One turn moves each row of this set onto another row. After a few examples, where does it send each row asked below?
J_403: [16, -25, -9, -17, 12, 48, -7, -7, -1, 3, -10, -25, 8, -13, -26, 41, 14]
J_905: [21, -20, -4, 2, 32, -10, -20, 3, 8, 5, 0, 37, -32, -6, -36, 14, 21]
J_843: [2, -19, -23, 12, -2, 45, -16, -1, -15, -23, 3, -11, 7, -22, -22, 31, 26]
J_136: [10, -19, -23, -1, 3, 48, -15, 5, -14, -16, 15, -14, 17, -9, -1, 35, 10]
J_885: [-6, -28, -28, 6, 5, 41, -18, 0, -7, -13, -6, 0, 13, -17, -31, 17, 22]
J_929: [20, -16, -16, 13, 11, -16, -20, 26, 2, 8, 23, 10, -28, 15, 3, 17, 13]
J_329: [19, -34, -16, 7, 29, -16, -3, 15, 5, 3, 21, 0, -29, 26, 5, 30, 5]
J_44: [20, -16, -23, 14, 28, -15, -7, 4, -2, -14, 24, 15, -42, 7, 10, 17, 9]
J_911: [26, -6, -17, -14, 30, -24, -1, 16, 12, 6, 11, -6, -32, -5, -40, 49, 5]
J_443: [18, -15, -22, -16, 33, 35, -14, -8, -14, -20, -10, -22, 6, -19, -34, 46, 29]
J_64: [34, -10, -11, -9, 44, -18, 9, -2, -5, -4, 21, -6, -42, 0, -4, 32, 10]
J_988: [6, -23, -17, -4, 12, 52, -18, -8, -9, -19, 2, 6, 16, -21, -23, 32, 15]
J_97: [22, -6, -16, 3, 31, -12, -23, 7, 7, 1, 7, 32, -22, -13, -38, 11, 33]
J_704: [14, -14, -14, -9, 22, 50, -10, -14, -4, -11, -6, -20, 7, -21, -35, 42, 9]
J_634: [27, -18, -40, 7, 7, -1, 6, -7, 10, -3, 21, -2, -40, 15, 8, 14, 27]
J_375: [37, -8, 0, -17, 37, -19, 2, 14, 0, 17, 13, -9, -30, 1, -25, 33, 16]
J_350: [38, -13, -25, -15, 27, -1, 21, -18, 8, 4, 11, -12, -43, 2, -19, 25, 29]
J_673: [14, -14, -7, -11, 15, 46, -6, -7, -13, -17, -10, -16, 6, -21, -29, 48, 24]
J_323: [29, -32, -3, -13, 49, -16, 7, 0, 6, 6, 7, -2, -32, 11, -26, 39, 9]
J_428: [14, -41, -11, 9, 37, -9, -13, -2, 10, -4, 4, 33, -31, 12, -19, 20, 11]
J_376: [37, 5, -12, -15, 34, -18, -5, 16, 1, 13, 18, -10, -21, -7, -30, 29, 30]
J_785: [17, -16, -13, -17, 18, 47, -4, -2, -13, -12, 6, -20, 15, -20, -22, 44, 13]
J_900: [26, -28, -28, -6, 14, -21, -15, -14, 10, -14, 2, 29, -38, 2, -29, 18, 13]
J_871: [39, -19, -22, -27, 23, -25, 5, -8, 5, -2, 9, -4, -36, 2, -30, 36, 10]
J_446: [13, -13, -34, 1, 13, 34, -18, 11, -17, -21, 8, -35, 8, -1, -1, 43, 25]
J_832: [22, -1, -27, 13, 13, -17, -22, 27, 2, 5, 28, 6, -19, 6, -5, 14, 28]
J_362: [27, -12, -28, 6, 13, -15, -1, 22, -5, -6, 7, 3, -39, 9, 15, 44, 6]
J_197: [2, -20, -17, 10, 0, 50, -21, -4, -10, -25, -6, 2, 6, -16, -17, 35, 25]
J_427: [14, -11, -32, 12, 9, -23, -17, 27, 11, -1, 24, 4, -30, 9, -11, 37, 0]
J_451: [25, -22, -29, 3, 21, 5, 2, -25, 14, -7, 3, 24, -44, -1, -21, 8, 32]
J_633: [11, -15, -24, 6, 23, -17, -20, 7, 17, -5, 4, 32, -32, -7, -43, 31, 9]
J_337: [2, -22, -31, 1, 0, 37, -8, 14, -12, -4, 8, -34, 14, -5, -11, 28, 18]
J_840: [2, -23, -33, 10, 17, 39, -34, -6, -12, -31, -8, 3, 7, -12, -19, 29, 29]
J_986: [19, -3, -26, 0, 14, -29, -17, 16, 9, 12, 18, -10, -35, 6, -2, 23, 13]
J_231: [8, -15, -22, 3, -1, 42, -6, 5, -20, -19, 7, -32, 6, -19, -19, 38, 24]
J_85: [8, -20, -17, -15, 19, 38, -1, -1, -11, -4, -7, -27, 12, -20, -40, 33, 22]
J_12: [8, -25, -20, 0, -3, 47, -14, 5, -3, -1, 2, -26, 11, -3, -3, 35, 11]
J_2: [24, -19, -11, 0, 46, -12, -4, -14, 1, -14, 7, 28, -45, -9, -20, 19, 15]
J_519: [2, -20, -25, 12, 5, 52, -25, -9, -2, -18, -1, -3, 7, -15, -18, 29, 8]
J_920: [20, -21, -23, 8, 23, -8, -13, 4, 3, -14, -13, 42, -43, -6, -11, 33, 12]
J_691: [11, -10, -23, 4, 19, -22, -29, 0, 15, 3, 3, 25, -37, -5, -22, 11, 18]
J_935: [8, -16, -17, -2, 8, 44, -8, -6, -17, -20, -3, -20, 7, -27, -35, 37, 27]
J_916: [11, -11, -22, 1, 5, 47, -12, 2, -7, -9, 9, -33, 10, -7, -8, 40, 3]
J_31: [5, -31, -17, 2, 3, 52, -22, -8, 2, -7, -12, 0, 9, -13, -22, 27, 15]
J_825: [29, -22, -36, -3, 2, -27, -9, 4, 5, -8, 20, 2, -36, 16, -2, 25, 7]
J_803: [10, -13, -18, 0, -2, 44, -8, 8, -15, -16, 4, -29, 6, -8, -3, 47, 21]
J_804: [25, -1, -12, -18, 33, -27, -11, -1, 12, 14, 2, -3, -37, -10, -33, 28, 18]
J_695: [37, -11, -12, -19, 37, -13, 9, 5, -2, -2, -9, 7, -42, -9, -20, 53, 11]

J_231 goes to J_843
J_785 goes to J_136
Now these:
J_804 goes to J_986
J_427 goes to J_633
J_840 goes to J_443
J_329 goes to J_428
J_64 goes to J_44
J_350 goes to J_634
J_375 goes to J_929
J_362 goes to J_920
J_31 goes to J_403
J_825 goes to J_900
J_673 goes to J_803
J_916 goes to J_519
J_885 goes to J_85
J_97 goes to J_376

One turn moves each row of this set onto another row. After a few examples, where does it send each row asked below?
J_883: [29, 3, -8, -25, 6, 14, -24, -30, 47, 25, -7, -4, -11, 23, -4]
J_52: [5, 5, 15, -4, 14, -31, -10, -15, 28, 34, 8, -41, -17, -6, 14]
J_113: [7, 18, 10, -9, -2, 14, -6, -11, 11, 19, -7, 14, 30, 14, -9]
J_41: [14, -6, -7, 22, -2, 11, 3, 3, 12, 18, -26, 0, 17, -9, 18]
J_345: [9, 18, 20, 12, 22, 17, -1, -13, 13, 24, -18, -24, -23, -14, -16]
J_901: [-4, 7, 14, -4, -6, 3, -10, -2, 16, -7, -16, 15, 26, 23, 6]
J_548: [7, 20, 14, -11, -3, 12, -11, -13, 6, 19, -10, 11, 31, 15, -9]
J_890: [7, -5, 11, 3, 15, -29, -27, -9, 30, 27, 10, -42, -10, -7, 4]
J_237: [45, 1, -6, -20, 10, 1, -11, -17, 42, 22, -17, -3, -10, 24, 14]
J_999: [-1, -5, 20, 7, -6, -5, -25, -6, 19, -18, 13, 9, 3, 24, -4]
J_6: [10, 3, 3, -5, 3, -34, 3, -17, 40, 27, -26, -41, -1, -7, 8]
J_189: [15, -2, -3, 2, -2, -31, 7, -14, 36, 15, -27, -39, 9, -2, 16]
J_352: [20, -6, -20, -19, 0, 7, -23, -43, 27, 34, -3, -10, -14, 27, 3]
J_721: [1, 15, 15, 6, -23, 11, -9, -14, 11, -5, -14, 21, -8, 29, 14]
J_867: [4, 11, 15, -9, -7, 9, -10, -7, 19, 2, -13, 22, 27, 20, -3]
J_180: [11, 0, -15, 1, 18, 27, -11, -28, 3, 0, -25, -1, -21, 2, 17]
J_720: [-10, -23, 21, 13, -7, -3, -30, 7, 15, 14, -1, -1, 18, 16, -3]
J_800: [31, 4, 1, 7, 1, -35, -3, -23, 36, 19, -14, -40, -21, 0, 7]
J_500: [-8, 4, 19, 7, 20, 13, -5, 1, 13, 23, -5, -33, -26, -12, -12]
J_741: [-5, 14, 22, 7, -26, 12, -12, -21, 18, -2, -8, 22, -15, 23, 6]
J_261: [-6, -5, 19, 9, 0, -6, -26, -7, 12, -7, 27, -5, 5, 16, -11]
J_56: [1, 1, 20, 15, -7, -7, -22, -11, 15, -25, 2, 9, 1, 25, 3]
J_701: [1, 6, 12, -6, 5, 3, -29, -52, 57, 10, -17, -9, -18, 8, -10]
J_23: [-8, 21, 23, 14, -25, 14, -11, -32, 12, 10, -2, 13, -21, 14, -1]
J_736: [24, 18, 1, -15, 10, -8, -7, -12, 27, 53, -19, -23, 8, -7, 8]
J_156: [26, -3, -3, 15, -8, -32, 1, -21, 33, 7, -16, -40, -17, 3, 18]
J_401: [-3, -3, 21, 7, 0, -6, -31, -8, 6, -5, 24, -8, 5, 19, -10]
J_821: [18, 5, -4, -7, -11, -23, 8, -15, 34, 36, -20, -36, -23, 3, 18]
J_291: [6, -21, 1, 37, 3, -5, -12, 3, 14, -1, -6, -12, 4, -10, 14]
J_954: [6, 7, 21, 5, 7, -12, -17, -47, 55, 4, -33, -8, -21, 3, 7]
J_642: [-9, 22, 25, 10, -26, 13, -16, -31, 6, 12, -4, 8, -21, 16, 0]
J_528: [12, 22, 15, 11, -7, -11, -15, -35, 29, 39, -14, -26, -39, -9, 12]
J_668: [24, 1, 12, 9, -16, 17, -16, -5, 9, 30, -19, 19, 12, 22, 0]
J_694: [7, -2, -1, 0, 10, -8, -31, -65, 37, 14, -13, -14, -9, 11, -10]
J_641: [-14, -15, 1, -27, 5, 3, -29, -20, 53, 19, 1, -19, -10, 17, 0]
J_81: [17, 8, 10, 2, 25, 18, -1, 5, 8, 28, -5, -27, -17, -6, -14]
J_271: [-7, -10, -4, 10, 25, 13, -20, -31, 9, -15, -19, -12, -18, -7, 11]
J_370: [28, 19, 6, -13, 17, -20, -1, -16, 25, 46, -6, -29, -3, -4, 13]
J_607: [-22, -17, -8, -21, 4, -4, -25, -40, 36, 29, -8, -21, 2, 14, 2]
J_188: [-15, -22, 8, -20, 6, -13, -18, -5, 50, 15, -6, -23, -13, 16, 21]
J_219: [1, -1, 32, 35, -18, 2, -29, -26, 16, 8, -16, 10, -12, 11, -5]
J_58: [13, 24, 19, 3, 6, -22, -3, -35, 29, 39, -11, -29, -27, -10, 14]
J_360: [9, -4, 2, 41, -14, 10, -3, -13, 12, 9, -21, -1, -18, -9, 21]
J_845: [18, 3, -7, 2, -18, -19, 13, -17, 32, 24, -29, -33, -14, 5, 26]
J_617: [-8, -14, -15, -9, 26, 20, -12, -12, 6, 0, -20, -10, -2, -1, 17]

J_345 goes to J_500
J_901 goes to J_721
J_189 goes to J_845
Now these:
J_821 goes to J_800
J_701 goes to J_641
J_867 goes to J_741
J_52 goes to J_370
J_291 goes to J_41
J_261 goes to J_113
J_694 goes to J_607
J_528 goes to J_890
J_668 goes to J_219
J_401 goes to J_548
J_271 goes to J_617
J_237 goes to J_954

